93; 96; 115; 75
78; 101; 60; 49
43; 133; 87; 96
66; 127; 107; 161
->
101; 60
133; 87

123; 88; 127; 139
103; 96; 117; 113
138; 81; 134; 161
86; 106; 108; 85
122; 89; 126; 138
->
96; 117
81; 134

91; 94; 85; 69; 107
108; 98; 75; 69; 107
94; 98; 84; 46; 107
->
98; 75
98; 84

130; 151; 99
128; 148; 91
76; 93; 135
91; 84; 85
112; 99; 61
->
148; 91
93; 135

150; 50; 51
154; 76; 58
65; 110; 113
42; 111; 88
->
76; 58
110; 113

149; 132; 124
40; 114; 102
74; 77; 146
126; 115; 111
->
114; 102
77; 146

80; 103; 150; 89; 44
150; 161; 90; 129; 98
63; 71; 131; 80; 73
->
161; 90
71; 131

136; 85; 87; 66
143; 90; 130; 119
124; 87; 75; 55
94; 100; 90; 90
44; 117; 81; 103
->
90; 130
87; 75

97; 79; 157; 75
121; 78; 78; 73
81; 87; 64; 130
->
78; 78
87; 64
---
136; 120; 94; 131; 125; 134
126; 107; 109; 126; 92; 116
53; 70; 93; 56; 68; 56
121; 109; 111; 121; 101; 115
92; 115; 113; 92; 130; 104
53; 70; 93; 57; 69; 57
126; 113; 92; 123; 118; 125
107; 113; 113; 107; 115; 110
->
126; 107; 109; 126; 92; 116
121; 109; 111; 121; 101; 115
53; 70; 93; 57; 69; 57
107; 113; 113; 107; 115; 110

92; 127; 114; 97; 98; 98; 92; 93; 118; 101
94; 96; 92; 95; 92; 92; 93; 94; 97; 95
158; 99; 104; 123; 120; 121; 143; 134; 101; 115
124; 149; 119; 132; 105; 105; 120; 96; 96; 133
137; 102; 106; 118; 116; 117; 129; 124; 105; 113
92; 125; 114; 98; 99; 98; 92; 93; 117; 102
124; 149; 119; 133; 106; 105; 120; 96; 96; 133
->
94; 96; 92; 95; 92; 92; 93; 94; 97; 95
124; 149; 119; 132; 105; 105; 120; 96; 96; 133
92; 125; 114; 98; 99; 98; 92; 93; 117; 102

95; 91; 82; 139; 109; 140
101; 113; 72; 125; 135; 98
84; 90; 89; 142; 110; 109
117; 88; 92; 101; 123; 130
122; 103; 64; 125; 120; 101
105; 91; 88; 117; 129; 136
106; 117; 66; 135; 153; 99
112; 115; 88; 118; 121; 97
97; 114; 72; 106; 111; 84
93; 88; 80; 132; 128; 139
96; 61; 94; 107; 95; 135
60; 89; 92; 136; 98; 143
->
101; 113; 72; 125; 135; 98
117; 88; 92; 101; 123; 130
105; 91; 88; 117; 129; 136
112; 115; 88; 118; 121; 97
93; 88; 80; 132; 128; 139
60; 89; 92; 136; 98; 143

135; 126; 119; 56; 127; 69; 89; 44; 124; 124; 125
122; 61; 114; 72; 62; 132; 93; 64; 115; 63; 64
119; 125; 111; 84; 124; 74; 102; 80; 109; 123; 123
69; 139; 81; 137; 140; 66; 111; 151; 82; 138; 138
->
122; 61; 114; 72; 62; 132; 93; 64; 115; 63; 64
69; 139; 81; 137; 140; 66; 111; 151; 82; 138; 138

99; 100; 99; 162; 94; 105; 100
94; 111; 111; 99; 127; 102; 98
102; 98; 99; 47; 99; 95; 100
97; 107; 107; 99; 116; 101; 99
107; 87; 87; 101; 69; 98; 103
102; 98; 99; 47; 99; 95; 100
99; 100; 99; 150; 95; 104; 100
102; 97; 96; 100; 93; 99; 101
109; 83; 82; 102; 58; 97; 104
96; 107; 107; 99; 118; 102; 99
102; 98; 99; 49; 99; 95; 101
->
94; 111; 111; 99; 127; 102; 98
97; 107; 107; 99; 116; 101; 99
102; 98; 99; 47; 99; 95; 100
102; 97; 96; 100; 93; 99; 101
96; 107; 107; 99; 118; 102; 99

125; 142; 94; 92; 109; 119; 114; 96; 106; 133; 115
102; 129; 95; 117; 100; 103; 94; 107; 94; 83; 112
60; 92; 103; 125; 98; 93; 79; 122; 80; 81; 119
71; 78; 92; 102; 118; 117; 126; 104; 118; 118; 130
110; 121; 85; 99; 121; 87; 91; 119; 99; 85; 98
119; 148; 93; 127; 94; 110; 118; 82; 96; 66; 92
93; 122; 74; 99; 123; 104; 117; 105; 108; 90; 122
127; 101; 123; 90; 112; 99; 81; 100; 116; 125; 93
->
102; 129; 95; 117; 100; 103; 94; 107; 94; 83; 112
71; 78; 92; 102; 118; 117; 126; 104; 118; 118; 130
119; 148; 93; 127; 94; 110; 118; 82; 96; 66; 92
127; 101; 123; 90; 112; 99; 81; 100; 116; 125; 93
